One turn moves each row of this set onto another row. After a few examples, where does it send each row asked below?
Z945: [-19.1  43.4  22.0  -7.1   2.4   4.9  -7.1   4.6  15.5  -7.2  -1.4 -12.0
 -11.9 -15.6  10.9 -23.0  20.3  -7.3  -4.1 -10.7  23.5   3.5  20.4  24.9
  -5.4 -18.6 -12.8]
Z123: [ -1.7  -4.7  -7.2  -7.1 -13.4  12.1   9.9   8.3 -17.6   8.2  26.4  -0.7
 -41.5 -15.5  -5.1  12.8  24.6  -4.9  11.0   5.1   8.8  32.9  -1.3 -18.9
 -16.4 -18.2 -19.0]
Z52: [ 17.3 -25.3 -32.3   3.8 -24.9  -9.3 -15.1   9.7  -6.2   9.2  13.0  29.4
 -32.5  16.8  14.8  29.5 -15.7  -3.7  13.1  21.8   4.7 -20.6  -2.6  21.4
   5.9 -26.0 -16.3]
Z213: [ -4.5   8.0 -25.9   4.5  12.9   6.0 -38.6  16.7  -5.0  31.7  20.9  10.5
  -4.9 -17.9   3.4  -9.2  19.8  21.7  26.5  26.6 -24.1  -6.7 -12.1  14.5
 -39.5 -16.6   8.0]
Z203: [  2.8  62.7   0.5 -14.6 -14.5 -15.3  14.5  11.2   1.7 -28.5   7.5 -16.4
   7.9  11.7 -19.5  -3.3   3.1  27.4  10.2  13.9  -9.0   2.7 -11.0  -5.6
  11.1 -28.7  14.8]
Z359: [ -3.3   4.0 -19.9 -12.9 -27.3   8.5   0.9  -1.3  13.8 -18.0  25.5 -32.4
   8.7  24.4 -12.7   6.5  25.3  16.8  17.2  28.6  -4.3  34.3   6.7  23.9
   7.1  -2.3  22.9]
Z122: [ -7.8 -10.8 -14.4 -26.7   5.8   5.8   8.6 -36.4  -6.3  -9.8  14.3  19.3
 -39.1  31.4  -3.3  19.9  -1.1  20.7   7.1  -2.7  -7.9  -4.4   9.3  -2.3
  -8.0 -35.1  -7.7]
Z596: [ -3.9  22.0   2.4  -9.2 -25.2  17.6  -6.3 -33.5  46.3  -7.0  -9.4  -1.4
  10.1 -20.1 -14.4  -5.5   9.9   1.2   2.2  -8.9  26.5   6.5  21.0  17.5
 -16.6 -12.7   8.1]
Z278: [ 30.8  30.7 -16.0  -8.5 -22.1 -11.4  13.0 -15.7 -21.1  12.7  -0.3  12.4
 -12.3  -4.2 -29.6  12.6  11.5  19.5  11.3   5.0  32.4   7.9  40.4 -13.0
 -14.0  -4.7 -16.9]
Z689: [ 20.4  18.1 -48.9  -4.6   8.0  23.5  -4.1   0.0  10.0  12.8  -0.7  -6.0
  -6.3  34.0   0.5 -15.6 -11.9 -18.2  42.3  41.2 -22.7   6.5 -20.8  18.7
  14.7 -16.5  -9.0]
Z26: [-18.2  14.4 -32.0  13.4  -2.9 -11.7 -16.5  10.4 -20.3  15.2 -10.0  23.4
 -22.0  -8.1  35.9  -9.4 -19.8  24.1  27.5 -11.1  -6.4  -9.8   0.3  -5.8
 -28.6 -28.6   3.8]
Z691: [ -5.5   0.2   8.9   4.6 -10.3 -16.4  -7.7  -3.3 -16.2  20.8  -2.9  33.2
  27.9  -2.5   6.5   4.2 -10.7   3.9   5.7 -30.2  -7.6 -16.5  26.0  46.0
   1.7   0.3   4.8]
Z14: [ 22.9  15.0   0.1   5.6 -14.6  -8.3   5.8 -24.0  -3.0 -27.7  11.8  29.8
   9.7  16.0  -5.9  14.6  -8.4   1.4   9.4  44.0  -9.3 -47.2   7.7  27.4
  15.7 -18.5   0.6]
Z255: [ 25.5 -12.0 -41.1  23.6  -5.1  -6.6 -41.7 -16.8  -0.4  14.9   7.1 -36.8
  18.5   5.3  -0.4   7.5  11.3  -0.8 -12.1  13.2  -4.3  14.9   0.3  14.6
  -5.4 -47.5  -5.9]
Z875: [ -2.2  -5.1 -35.5  -5.3   7.0 -19.6  -4.8  -2.8  -2.5  13.6 -26.8 -15.1
  32.0   5.5   0.1  11.2   5.4  -7.0   8.1  26.9 -25.8 -15.3 -25.8  -7.9
 -29.0   9.6 -32.2]
Z972: [ 36.1  45.2 -24.2   6.3 -16.3   1.4  15.4  -5.1 -22.3  20.0   1.2  14.9
  11.1  -6.9 -20.9  -9.8  22.6 -32.3  15.6   7.4  11.7   9.2 -20.0   2.4
   8.5   8.7 -23.0]
Z558: [ 10.9   0.2 -22.2   1.4 -22.1 -42.5 -15.0 -14.8 -35.7  31.6  -4.2  16.6
  19.5  -8.4  17.8  -6.2  -6.4   3.8  15.8   2.0 -21.1  22.2 -21.2  44.8
   2.6 -15.9  -1.3]
Z998: [  1.2  10.4  -6.8  21.4  25.6  15.5   4.8   1.0  -4.3  -5.3 -11.5  -1.2
  -6.7  37.4  -6.9   0.9  -6.2  15.3  36.9  20.7  16.5  32.4   0.9   7.8
  23.4  -3.2  20.2]
Z567: [ 22.0  15.4 -17.5  -8.8 -15.6   2.7 -36.6 -21.3 -10.2  -2.3  13.4  -5.2
  24.2 -18.1  37.4  13.5  24.5 -11.3   5.6  -2.5  -8.4  13.2 -10.8 -11.1
  -7.7  19.1  15.4]
Z865: [ -6.3  12.2   3.0  -9.5 -18.5  -6.3  -2.5 -13.0   1.6  26.3  22.6 -37.2
  17.9  -2.8 -12.1  -0.2  -7.2  15.0  -7.6   8.0 -40.8  -0.6  46.7  15.7
  -2.0 -32.6  14.7]
Z92: [  0.7  10.2  13.0   1.9 -12.8   6.4 -19.9  10.1   1.6  27.6  17.0  -0.5
  24.4   2.8  -5.5   1.4  -1.0   1.4 -25.3  11.0 -44.8  29.9  13.6  12.4
 -17.1   1.8 -28.5]
Z957: [  9.4  12.2  -0.7  30.6  -9.2   4.2 -17.6 -15.4 -23.7  -5.2   4.0 -11.5
  -1.4 -38.7   8.9 -19.1  20.4  -1.7  23.8  17.6   2.2  -6.8  11.9 -38.7
 -13.4   1.1  15.5]
Z653: [-18.7  17.5 -48.1  15.8  -0.4 -12.3 -23.7 -42.2  13.3  14.9 -12.1 -21.7
  27.0  29.6  -4.0  -3.8 -20.4  11.4   9.2  35.0  -2.4   9.0  18.8   4.9
   6.9 -28.2 -12.9]
Z921: [ 12.9  23.3 -18.5 -20.2 -39.8 -25.0  16.5  18.1  11.9  -0.9  13.7  11.3
  14.1  14.5 -16.4  19.3  14.5   5.4 -16.3  -0.3 -20.5 -27.9  -9.6  30.3
   4.5   0.7  -3.5]
Z826: [ -4.5  31.5 -25.6   3.4 -25.1  -3.5  30.6 -21.4   7.0  34.6 -24.9   9.7
  -0.1  13.6  15.8  -3.0 -34.2  -8.2 -28.4  14.9  -3.8 -21.9   3.3   4.4
  -9.6   2.4  12.4]
Z350: [ -7.2  54.0  -3.8  32.3 -31.3  -9.1  15.5 -34.4 -11.9  21.2 -16.7   8.7
  -2.3  25.6  35.5  -6.1  -3.3  -9.5  12.1  18.7  -4.3 -23.2  -5.8  13.7
  -0.6   0.0  -9.0]
Z301: [ -2.2  21.9 -14.4   2.6  24.6  -1.2  -6.8 -38.2  12.1  -4.5 -23.3  -4.0
  27.0  -4.3  -6.0 -21.2   9.8 -27.3   4.2  -4.8 -20.9 -14.8 -16.7 -18.4
  13.1   3.1 -18.1]
Z771: [ 52.4  30.2 -19.0   0.6  22.1   7.7  32.7   2.5  -3.7  20.7 -19.5   8.2
 -19.3  -2.7   0.0  -4.2 -12.8 -20.6  19.7   5.3 -18.4  -9.2  16.1   4.0
  15.9 -15.2  -2.5]
Z904: [ -3.2 -20.2   3.1  -1.6  -4.3  -6.2 -18.8  -3.1 -20.6  27.8 -11.3 -30.9
 -28.2  12.3  -7.3 -24.7 -24.0   1.1  12.2  21.4  23.3 -20.6  11.4  10.4
   9.5 -22.4  19.6]
Z207: [ -3.2  -8.5   6.3  -1.1 -19.8   7.7 -15.8 -34.8   6.4  20.7 -12.2 -27.8
 -25.6  16.6 -14.5 -19.7  -6.7   6.9  51.2  16.7 -13.1 -28.7  -7.8  -1.6
  -7.5 -31.4   9.6]

Z653 turns into Z865
Z278 turns into Z771
Z255 turns into Z92
And these:
Z945 turns into Z350
Z123 turns into Z972

One turn moves each row of this set onto another row. After a few examples, where does it send each row asked below?
Z154: [-47.6   7.8  -6.2 -23.1  68.9  -7.3  16.1  29.1 -31.8 -29.5  -0.6  16.5
 -19.8 -30.7 -33.4]
Z827: [ -1.8  26.5  15.6 -19.7  43.5  21.1   9.8  27.7  -0.2 -14.0  59.8  11.8
 -23.3 -45.6 -21.8]
Z208: [-45.8  15.3  20.8 -59.5   5.2  38.2  20.3  21.1 -34.1 -26.6   3.3  17.7
 -42.9 -30.9  24.1]
Z423: [-59.4  10.4   5.6  -0.4  31.9  22.3   8.9  50.8 -25.6  -0.6 -10.5 -14.6
  -6.3 -19.2   4.2]
Z65: [-24.8   4.2  34.3 -28.4  13.9  44.4  19.1  49.8 -39.7  32.3  24.0  11.4
  -9.6 -35.8   3.9]
Z314: [-10.5  22.7  16.3 -22.1  27.1  20.7  29.0  17.4  -1.2 -36.6  51.8  14.7
 -12.4 -43.4 -22.7]
Z220: [ -9.0   6.9  30.2 -60.5  12.3   8.0  17.2  -2.9 -27.5 -12.3  11.5  26.4
 -35.9 -55.2  -7.3]
Z465: [-21.4   4.5  17.1  -7.1  71.1  -2.3   3.8  33.1 -36.3 -18.0  11.2  16.9
 -14.4 -32.8 -42.6]
Z119: [-51.8   9.1  53.5 -29.4  53.2 -10.3   0.6  31.1 -21.6   0.4  39.5  26.7
 -24.2 -18.1  10.0]
Z853: [  1.0  -0.4  21.0 -54.0  22.3   8.8   4.6  -0.5 -33.3 -15.3  23.6  33.8
 -37.2 -48.3  -8.0]
Z585: [-58.3  26.8   9.7 -62.5   7.9  17.5  24.7  20.7 -17.6 -16.8   5.8  16.1
 -43.8 -39.5  22.2]
Z391: [-44.6   8.7  -3.2 -46.2  21.0  12.8   9.3  73.0 -34.6 -29.8  17.6   0.4
 -61.3 -38.5  -9.5]
Z699: [-16.6   8.5  34.8 -38.0  -0.9  46.1   4.6  34.3 -45.4  10.1  13.2  19.9
  -4.1 -29.0   5.0]
Z600: [-43.3   9.9   6.6 -26.7  36.3  23.7  16.1  82.4 -21.3 -12.0  14.4  -4.2
 -62.1 -46.9  -6.6]
Z987: [-22.8   3.4  -5.2 -28.9  22.8  15.1  30.3  25.4  -3.7 -37.8 -10.5  12.1
 -45.1 -62.3  -7.8]
Z33: [-22.7  15.8 -11.7 -39.6  34.2  15.2  27.5  11.4  -9.1 -26.4 -12.9  16.4
 -24.5 -64.0 -17.5]
Z960: [-35.1  16.1  43.8 -14.7  39.0  -6.7   7.6  10.7 -24.8   7.2  46.3  10.6
 -27.9  -9.6  15.7]
Z333: [-32.4   2.3  21.8  -3.8  77.9  -3.4  16.6  38.5 -38.6 -26.5  13.4   7.2
 -40.6 -36.6 -28.0]
Z798: [-40.1  20.0  14.8 -69.2   2.6  25.8  16.8  18.5 -28.9 -21.1  -7.2  10.2
 -44.4 -41.9  11.4]
Z861: [-52.7  19.2   9.8 -25.1  29.8  25.1   8.0  71.7 -24.7 -19.9  23.6 -13.1
 -64.6 -44.5 -17.7]
Z392: [-14.3  25.4  18.7 -19.6  42.1  30.1  20.8  36.9  -9.8 -15.4  62.2  15.5
 -11.6 -50.8 -29.3]
Z282: [-24.1   4.6  38.6 -28.6  14.5  47.7   3.2  37.7 -52.8  27.6  12.9   0.4
 -22.3 -30.0  -4.4]
Z920: [-60.1  27.5  -3.6  -7.0  33.1  12.6   6.1  47.8  -8.2  -8.8  -5.1 -10.1
 -16.1  -9.6   5.7]
Z204: [-34.4  -0.3  19.5 -16.4  81.9   2.2  -0.4  43.5 -30.5 -15.9  -2.6  17.5
 -13.7 -37.3 -26.3]
Z330: [-57.7  24.2   7.1 -18.1  45.3  15.8  -2.9  38.9  -3.2  -2.0  -3.1  -1.3
  -3.0 -11.6  17.8]
Z471: [-24.5  14.8   5.6 -48.5  23.0  14.2  29.5  16.1 -10.4 -40.4  -8.0  11.8
 -43.2 -65.0 -16.9]
Z399: [-31.9  -2.1  14.7  -7.8  64.8 -13.0  -4.4  46.3 -38.3 -18.7  26.6   8.1
 -28.0 -40.4 -38.1]
Z129: [-47.9   3.8  41.6 -29.0  44.5 -15.8  23.9   5.7 -33.0  -0.5  34.3  34.1
 -15.5 -18.1  -5.4]
Z275: [-46.7   9.0   7.0 -32.4  15.3  23.4  12.0  80.8 -29.8 -30.0   3.6   6.1
 -52.6 -48.6 -10.6]
Z23: [ -9.6  24.7  24.2  -7.5  33.4  26.4  13.3  17.6  -2.4 -11.7  52.3   1.9
 -18.5 -48.3 -30.8]
Z508: [-12.2  -8.3  30.6 -34.9   3.7  35.9  19.3  33.8 -47.7  19.2   3.0  13.1
 -10.1 -30.2   3.8]
Z116: [-51.3  18.6  47.7 -19.5  32.4   7.9   2.3  20.5 -32.7  -2.7  54.4  12.1
  -8.7  -9.0   6.6]
Z287: [-20.4   2.0  31.0 -64.2  29.4   5.4  17.7   4.6 -45.5  -5.4  14.6  39.1
 -37.3 -54.1  -8.8]
Z88: [-48.4  22.1  -0.6 -12.1  44.0  27.0   2.4  35.6 -33.4  -2.7 -11.7 -15.3
 -17.4  -5.7  12.9]
Z931: [-19.4   8.6  38.6 -33.0  23.9  56.9  14.2  40.1 -45.1  21.9  15.8  10.1
 -12.6 -26.1   7.9]
Z404: [-44.3  16.6  -6.4 -33.3  31.0  25.0   6.8  84.6 -26.3  -6.9  25.8  -3.3
 -48.3 -46.4 -13.4]
Z352: [-52.0  12.2  56.0 -26.2  34.2  -2.2   7.0  29.3 -39.4   6.5  39.4  22.8
 -25.7  -5.3   7.6]
Z304: [ -5.5  20.3  18.6 -19.8  21.6  10.3  11.0  29.1  -0.2 -30.4  51.8  22.0
 -20.8 -54.2 -26.3]
Z8: [-67.5  15.6  -1.7 -30.9  27.3   1.7  11.4  28.1 -24.8   5.9  -6.6   5.0
 -14.4  -4.7  16.1]

Z861 turns into Z23
Z987 turns into Z853
Z392 turns into Z65
And these:
Z600 turns into Z827
Z585 turns into Z33
Z391 turns into Z314
Z204 turns into Z119
Z88 turns into Z333
Z304 turns into Z699
Z154 turns into Z129
Z423 turns into Z399
Z471 turns into Z220
Z465 turns into Z352

